In the rows, 128 means zero.
These are runs of 7 systems, one row a step. Runs of the same system follow the same rule from any start.
trace 1, Kubi, 10 rows:
[[101  97 134 178  99 128  62 136 120 122 168  76 149  72 109 141  90  99
  121  76]
 [112  80 112 123 120 114 142 181 125 189  84 120 113 144  87 135 116 157
   49 170]
 [ 65 113 125 106 123 100 147  98  84  77  85 131 150 125 190 136 132  86
  107  68]
 [176 124 140 166 121  96 109  68 135 143 126 132 103 101 153  76 143 144
   87 222]
 [122 186 125  88 133 106 205 180 140  92 116 116 113 159 170 183 181 147
  157 118]
 [182 150 117 195 185 130  91  80 134  92 181 177 168  86 123 100 100 117
  131  97]
 [133 144 133  59 135 166 158 143 157 192 108 155  87 205  72 131 144 163
  157 179]
 [107 122 139 118 102 161  89 133 110  67 160 102 157  83 164 124 112  82
  204  28]
 [153 112 129 185 105 125  89 136 147 210 140 106 119 122  40 113 109 175
   82 214]
 [ 53 109 114  59 140 127 180 207 101  97  88 115 128 164 168 197 127  96
  132  53]]
trace 2, pozu (10 x 20):
[[109 116 119 127 122 105 109 108 124 115 113 135 111  88 149 108 135 119
   85 118]
 [124 145 113 128 143 126 153 168 118 137 115 143 114 148 120 155 129 162
  138 168]
 [ 91 147 140 120 106 141 102  82 112 112 132 121 136 129 129 126 130 113
  159 104]
 [188 119 138 162 140 127 134 123 143 137 147 131 136 130 139 114 128 138
  120 177]
 [121 145 126  95 112 122 148 150 151 121 126 114 119 120 123 142 144 117
  146  64]
 [127 125 115 147 154 128  96 119 109 118 106 150 147 109 129  99 115 124
   75 153]
 [120 128 127 108 131 149 146 164 140 155 144 133 100 162  98 163 120 147
  168 129]
 [108 111 148 125 104 137  96  87 108 103 119 111 159 121 161 104 127  88
  122 117]
 [169 110 124 169 133 110 157 157 151 157 154 134 111 122 116 139 125 172
  112 156]
 [ 79 150 130  71 119 122 138 118 128 102 100 117 121 135 149 143 152  99
  130  76]]
trace 3, Kubi:
[[133  71 130 147 142 141 139 149 124 138 167 144 117 136 143 154  91 128
  156 109]
 [111 121 143 112 100 161 109 121 149 144 127 115 178 155 100 100 147 125
   86 121]
 [113 120 128 101 126  91 116 125 124 137 108 106  64  93 125 146 116  97
  133 105]
 [122 109 108 166  94 129 142 154 104 118 119 152 158  98 144  96 135 176
  113 146]
 [109 171 138 121 165 107 124 106 113 117 105 104 134 168 128 170 129  93
  112 155]
 [173  72 131 137 134 120 156 118 142 126 159 158 104 113 180 112 121 125
  143 118]
 [117 188 134 108 104 149 126 121 160 122 125 119 162 149  96 110 180 151
  106 130]
 [146 136 116 119 172 102 110 143 117 123 126 134  70  90 126 153  92  97
  170 103]
 [123 104 124 161  92 168 146 136 113 143 140 166 181 149 116  97 129 188
  133 148]
 [ 99 158 147  87 155 130  87 117 127 126 117  77 121 159 126 170 124  64
  128 127]]
trace 4, Sulu (10 x 20):
[[174 169 151 114 108 145 119 109 142 134 140 119  99 120 116 110 145 140
  215 159]
 [115 130 119 107 126 174 106 166 169 118 174 125 147 117 103 133 133 123
  128  45]
 [146 116 120 165 139 143 123 115 117 171 118 157 176 162  62 110  96 151
  100 154]
 [104  89 134  55 147 134 165 124 119 144  98 152  90 178 151 143 122 104
  137 116]
 [121  93 130 131  82 128  78 146 119 132 105  94 118  69 142  81 130 126
   88 157]
 [136 147 136 150 141 101 157 164 154 148 162  87  95 155 125 203 138 146
  130 163]
 [ 96 124 102 149 142  94 141 126 102  84 112 152 165  93 150 131 118 113
   85  52]
 [157 169 145 147 124 116 132  58 119 133 113 147 125 147 133 102 147 150
  148 213]
 [120 144 121  65 141 158 128 177 142  90 139 127  93 108 167 142 140 107
  184  67]
 [128 129 134 198  86 154  73 110 125 141 157 105 191 105  78  93 117 152
  107 140]]
trace 5, govot, 10 rows:
[[ 95 139  98 111  97 148 159 188 135  93 102 152 187 110 154  87 183 174
   62 100]
 [153 144 140 150 160 105  58 112 117 174 111  86  77 120  69 146  78  98
  134 209]
 [ 65 100 120  88 109 175 174 118 121  91 165 190 118 161 198 141 156 162
  185  77]
 [194 128 159 167 102 122 106 144 149 158 102  58 219 135  78  92 131 103
   61 160]
 [100 125 107 115 176  79 131  91 129 127 161 161  13  99 139 191  94 104
  179  71]
 [115 119 114 126  83 167 167 201 107  94  81 146 219 128 167  69 174 188
   76 156]
 [142 170 157 153 156  91  63  47 135 182 137  80  72 142  50 168  90  86
  153 186]
 [ 97  86 112  79 121 176 185 150 122  57 153 192 137 132 240 115 155 136
  174  47]
 [195 160 140 198 100 107  98 152 155 183 110  60 198 110  24  99 126 142
   54 176]
 [ 68 120 103  73 211 103 129  94 110 108 140 185   4 138 174 206  92  86
  183  81]]
trace 6, Las (10 x 20):
[[127 180 120  48 153 192 119 166 154 104 107 157 141 153 133  98 168 132
  140 129]
 [170 127 138 110 131 182  67 124 134 138 128 132 152 106  82  73  99 101
  168 104]
 [130  81 128 116 144 157 102 150 185 152 191 116 117 128 111 145 117 106
   95  70]
 [110  83 117 158 119 107 132 167  98 158  96 114 166 132  82 143  85 123
   82 103]
 [102  75 129 149 126 109 145  71 112 166 141 165  92 156 135 141 107 146
  110 161]
 [103 109 136 125  72 107 146 161 115 125 105  85 101 108 175 134 153 147
  118 174]
 [138 173 139 186 121  94 124  68 105  89 142 116 148 110 150 134 135 127
  152 148]
 [144 169 122  97 166 123 175 163 158  96 137 138 109 151 164 163 162 131
  141 123]
 [130 179 124 101 116 139 122 118 111 118  69 145 167 123  88  81 141 127
  148 107]
 [157 120 126 103 175 168  83 110 169 137 172 158  85 125 131 112 123 115
  131 137]]
trace 7, mumo (10 x 20):
[[116 124 142 124 101 138 113 127 134 110 161 102  99 107 157 142 134 122
  178 118]
 [114 160 125 166 145 109 127 142 131 115 147 104 140 136 134 170 139 136
   93 151]
 [166 146 119 140 159  99 156 123 104 120  91 153 142 122 117 120 105 120
  147 121]
 [140 126 134 110 110 145 130  87 147 140 132 157 117 136 139  90 154 147
  127 157]
 [123 138 126  93 132 166  96 186 140 115 129 108 128 122 134 128 135 118
  133 125]
 [110 128 114 171 143 124 106 116 127 126 172 142 130 109 102 148 104 139
  122  98]
 [135 106 128 129 125 107 167 140 123 151  90 133 149 153 116 125 127 135
   84 136]
 [129 122 144  89 108 133 120  96 124 128 112 130 112 122 133 106 123 101
  174  97]
 [104 120 130 135 108 131 110 137 149 124 163 106  98 117 163 144 153 143
  101 157]
 [121 159 121 148 149 119 129 166  97 113 106 112 159 131 110 160 105 118
  150 120]]
trace 8, Sulu:
[[116 107 109 166 153 123 129 121 101 136 145 169 124 126 114 147  84 143
  138 114]
 [122 120 144  99 100 139 156 109 123 124  97 132 159 163 156 107 157 125
  119 139]
 [153 131 132 109 143 115  90 135 132 135 115 108  79  90 123 124 107  96
  146 138]
 [102 109 122 154  89 141 144 145 150 135 177 124 133 122 131 141 147 175
  121 113]
 [141 167 122 131 168 115 133 138 117 122  91 126 168 149 102 137 123 105
   99 127]
 [112  93 127 126 131 122 127  73 108 129 139 169  87 122 158 123 111 128
  156 131]
 [140 145 137  99  89 152 135 166 145 115 111 100 152 125 146 100 170 142
  125 145]
 [128 145 128 150 159 115  85 128 129 138 151 106 106 113  89 166  91 103
  142 115]
 [123  91 121 151 112 137 179 120 135 126 150 168 163 144 155 117 141 165
  102 109]
 [130 172 137  88 143 114 114 119 110 131  58 115 125 136 103 117 126  97
  135 149]]
trace 9, pozu:
[[136 165 106 140 164 109 162 133 113  56 135 166 133  98 183 142 139 129
  167  77]
 [122 185 115 127 117 157  94 116 155 150 119 144 156 129  57  83 162 174
   80 158]
 [162 144 145 104 198 123 112 132 121 128 126 106 107 155 111 176  79  58
  184 106]
 [134  72 121 127  90 197 101 136 139 116 156 169 171  96 152  48 135 154
  117 100]
 [134 127 142 133 129  91 127 183 154 172 124  42 115 146  89 190 124 108
   72 155]
 [ 78  80 105 126 150 123 159  95  78  90 121 201 138 131 183 130 100 113
  141  55]
 [126 124 140 122  64 141 121 125 141 193 102 115 110 144  84  88 159 183
   95 227]
 [128 146 144 132 154  74 139 124  98  88 136  83  83 113 178 201 102  68
  209  90]
 [127 127 106 162  95 171 131 104 140  99 156 202 181  99 155  47 178 206
   80 145]
 [149 206 148 101 151  76 138 152 159 171  98  49  97 169  48 205 128  91
  138 139]]
trace 10, ref:
[[109 148 124 124 113 202 115 134 118 103 143 158 204 152 116  98 138 151
  159 100]
 [171 111 152  82 155 163 115 136 166 168 117 106 146 184  99 115 127  86
   99 147]
 [ 95  76 123 109  93 114 156 145 149 152 148 113 103 119 118 156 125 123
  120  46]
 [118 111 112 171 109  98  96 148 103 136  97 107 145  77 115 109 114 138
   60 155]
 [ 84 140 126 136 143 118 132 110  82 149 117 147  90 161 108 175  94 143
  174 168]
 [144  93 155 148 105 143 130  81 107  95 143 130 170 127 197  96 128 108
  153 136]
 [190 166 143 125 152  90 154 130 175 143 133  97  94 139 127 152 154 120
  116 164]
 [ 88 151  95 118 138 124 147 133 122  84 140 172 120  96 149 135 145 145
  137  48]
 [161 154 123 126 121 157  94 140 129 141  94 138 155 110  89  63 138 151
  110 181]
 [ 78 129 136  78 141 172 121 141 138 138 154 122 100 186 122 182 127 117
  168 116]]
trace 11, Las, 10 rows:
[[176 133 159 125 132 113 115  75 107  87 125 115 107 109 208 106 129  82
  189 165]
 [153 187 122 129 110 114 160 160 186 102 169 113 128  91 123 137 185 157
  142  68]
 [126 193 110 111 201 131  99 129 110 107  83 144 174 154  89 133 112  87
   96 119]
 [133  87 108  90 146 182 141 142 132 151 138 211  92 134 116  98 105 159
  174 110]
 [105 109 151 104  69 168  72 142 156 160 130  65 152 133  99 101 150 116
   81 146]
 [159  78 134 187 159  99 109 115  99 125 159 116 123  96 146 152  59  81
  148 100]
 [ 88 120 112 139 102 107 199 152 157 149 150 136 133 158 119 171 166 183
   84  97]
 [126 143 134 120 141  96 118  97  68 131  36 123 137 141 129 110 110 100
  108 199]
 [128 122 124 129 104 136 135 101 142 116 184 170  55  93 176 119 148 168
  193 130]
 [124 190 142 127 108 140 106 179 144  97 117  51 191 131 130 138 172 117
   91 142]]
trace 12, mumo, 10 rows:
[[202 132 137 123  93 173 155 160 157 135 142 143 165 117 109  69 145 162
  190 113]
 [ 96 157 122  76 170 167  76 111 187 137 160 138 107 152 101 137 157 109
   70 104]
 [116  90  87 152 115 116 131 208 103 120 112 149 130  55 119 119 100 156
  108  74]
 [ 79 109 143 139  98 125 109  53 104 181 106 126 144 175  68 127 106 124
  108 145]
 [154  47 146  90 127 122 166 161 127 124 120 112  99 136 205 138 118  90
  141 122]
 [ 97 185 149 152  69 120 119  94 144 116 170  76 139 122 110 154 165 147
  169 108]
 [140 151 110 131 205  76 131 149 119 100  98 128 107 123 166 163 122  93
   69 159]
 [152 152 120 160  94 126 157 113  90 125 112 172 143 105 106  87 122 181
  206 134]
 [140 127 147  85 162 173  92 100 165 137 135 127 133 180 147 109 155 100
   79 188]
 [150 122 109 127 130 153 136 212 140 112 156 134 116  82 124 135 113 144
  187  67]]
trace 13, ref:
[[131 102 138 100 151 121 113 123 145 155 136 116  72 137 129 153 107  95
  134 126]
 [118 102 124 164  82 117 148 148 121 115 145 120 144  95 149 128 134 157
  129 103]
 [130 172 121 145 164 105 109 123 108 124  98 119 135 136 107 143 120 116
  101 170]
 [114 110 126 116 129 143 152  93 118 132 139 179 109 143 140 123 117 139
  178 107]
 [156 133 151 118  98 136 118 132 143 115 120  87 153 119 157  99 161 112
  107 157]
 [129 151 115 125 171 112 124 148 151 135 154 131  82 123 104 176 117 126
  136 104]
 [110 112 111 150  99 146 146 140 107 111 116 161 179 112 138  91 137 161
  113 102]
 [133 157 143  99 144 131  98 114 132 156  95 104 117 160  90 131 126 100
  121 173]
 [107  72 127 124 116 146 142 125 135 125 174 147 104 126 159 144 118 132
  158  84]
 [165 142 137 162 105 103 128 155 125 125 100  81 167 106 124 111 139 129
   89 158]]
trace 14, govot, 10 rows:
[[130 100 115 121 164 194 100 200 161 142 174 139 138 145 109 143 108 139
  113 123]
 [106  76 125 106 111 134 150 141 124 192 105 135 123 167  67 137  98 133
  124 104]
 [104  79 142  90  95 100 142  96 140 145 102 113  98 129 161 115 151 107
   76 122]
 [125 130 143 149  77  97 121 153 124 113 129  63 105  82 162 143 145 131
  139 153]
 [ 95 132 123 195 146 119 128 125  91  99 158 129 153 137 157 179 112 142
  132 149]
 [176 139 137 141 146 116 182 112 114 130 107 156 163 170 128 124 121 131
  158 147]
 [137 176 127 108 130 108 125  73 141 115 104 147 134 109 106  97 148 111
  129  81]
 [156 145 112 113 155 151  90 164 149 102 139 140 104  79 145 101 141 131
  117 137]
 [ 95 142 113 131 128 167 106 171 127 148 143 129 127 141  81 150 116 164
  146 138]
 [115  76 140 103 142 157 127 108 125 155 125 142 142 178 129 125 108 105
  110 128]]

Which system made each of these runs?
trace 15, 2 rows:
[[179 137 102 145 142  92 126 151  83 152  61 165  96  70  84  87  83 147
  159 156]
 [ 50 186 116  80 135 161 115  82 147 112 140 174 103 163 138 133 189 162
  107 157]]

govot
trace 16 (2 x 20):
[[108 108 129 102 115 176 135 195 125 111 143 111 158 143 144 148 123 126
  159  87]
 [140  83 128 174 125 110 123 103 134 176 139 132 148 133  86 121 100 134
   74 130]]

govot
trace 17:
[[184  72 159 122 130 133 163 155 137 154 138 105 109 160 152 146 105 110
  174 160]
 [ 73 139 122 147  83  92 157  93 117 125 119 123 166 120 104 139 144 140
  104  54]]

govot
trace 18 (2 x 20):
[[163  95 143 100 127 147 132 100 141 152 107 153 151 149 116  77 126 112
  113 123]
 [ 88 152 135  95  86 124 115 108 140 127 128 108  85 114 129 135 155 132
  153 117]]

Kubi
trace 19 (2 x 20):
[[175 108 121  85 113 164 170 178 181 163 119 155 138 144 106  77 164 163
   92 127]
 [ 57 153 126  76 107 134  85 159 130 128 106  73 125 122  89 158 129  90
  117  67]]

ref
trace 20 (2 x 20):
[[122  83 138 170 124  72 196 116 120 121 168 116 102 139 187 199 115 123
  147  99]
 [156 139 121 131 152 165 108 133 179 115 148 152 185 134 133  77 170 141
   30 147]]

Kubi
trace 21:
[[102 135 124 113 136 102 109 113 129 112  84 110 151 118 134 115 142  88
   43 114]
 [150 126 122 157 146 106 136 116 114 138 142 152  62 111 150 141 117 159
  157 197]]

Sulu
trace 22 (2 x 20):
[[145 156 142 166 124 127  82 100 171 133 193  98 120 107 103 142 136 129
  129 124]
 [141 137 101 139 158 135 181 164 137 124 139 180 161 144 111 133 126 160
  132  84]]

Sulu
trace 23 (2 x 20):
[[175 172 134 154 134  66 154 115 118 157  62 102 178 134  48 124 114 107
   98 115]
 [ 44 102 112  84 138 135 122  57 127 139 135 195  63 147 148 130 136 140
  103 117]]

ref
trace 24, 2 rows:
[[119 218 148 125 135  96 150 108 114  72 111  89 140 148 175 168 170 112
  165 155]
 [165 181 112 180 139 124 126  69 134 113 151 191 158  92  90  85 130 165
  151 104]]

pozu
trace 25 (2 x 20):
[[165 173 137  98 156 141 125 165 169 133 127  97 139 153  99 148 144 108
  129 125]
 [100  88 110 129 131 142  96 126 102 132 125 169 120  93 110 104  88 125
  133  76]]

govot
trace 26 (2 x 20):
[[153 149 119 129 165  89 111 101 148 153 110 137  88 111 105 117 134 121
   62 168]
 [105 124 111  99 116 159 149 167  87 116  95 173 132 130 141 108 120 159
  185 124]]

mumo
trace 27 (2 x 20):
[[ 90 131 127 110 155 193  56 138 116 143 142 133 120 158  96 140 102 126
  144 172]
 [155  60 152 141 109 155 162 152 125 141 153 114 170 165 147 137 102 116
  163 110]]

ref
trace 28:
[[ 48 181 136 156  70 137 145 110 135 131 164 103 150 168  96 178 168 184
  141 135]
 [177  77 155 133 181 126 117 112 102 108 114 117 168 151 182 126  78  42
  123 134]]

govot
trace 29, 2 rows:
[[182 122 145 174 131 114 144 106 140 171 140 115 159 160  74 131 104 129
  127 145]
 [ 77 107 127  92 133 105 169 102 122 115 111 140 113 157 173 156 147 110
   90 101]]

ref
trace 30:
[[ 96  54  96 138 139 158  74 173 131 146 147 159  97  88 136 109 105 147
   51 145]
 [ 89  88 135 141  91 147 140 159  91 169 112 102 180 169  60 156  81 134
  158  97]]

mumo
trace 31:
[[134 178 106 176 178  92 133 128 123 133 134 143 124 131  82 171 110 147
  115 143]
 [129  92 122  94 165 171 156 139 121 123 129 188 139 173 156 124 111 128
  147 118]]

Kubi
trace 32 (2 x 20):
[[114 163 127 121 133 189  55 123 163 108 178 121 157 118 108 110 144 125
  116 111]
 [159  84 122 118 166 165 120 192 154 157 161 134 115 139 105 147  85 121
  144 106]]

govot
trace 33:
[[101  75 113  75  92 157 170 191 147 172 120 149  92 144 109 131 133 169
  133 108]
 [ 75  91 146 120  85 114  93 106 119 161  92  73 140 142 115 131 127  99
   56 146]]

govot
trace 34, 2 rows:
[[130 105  90 154 140 161 115 166 131 115 147 187 150  86 131  81 128 178
   81 124]
 [122 112 134 107 119 165 101 138 129 183 101 123 158 164  40 112  99 119
  122 123]]

mumo
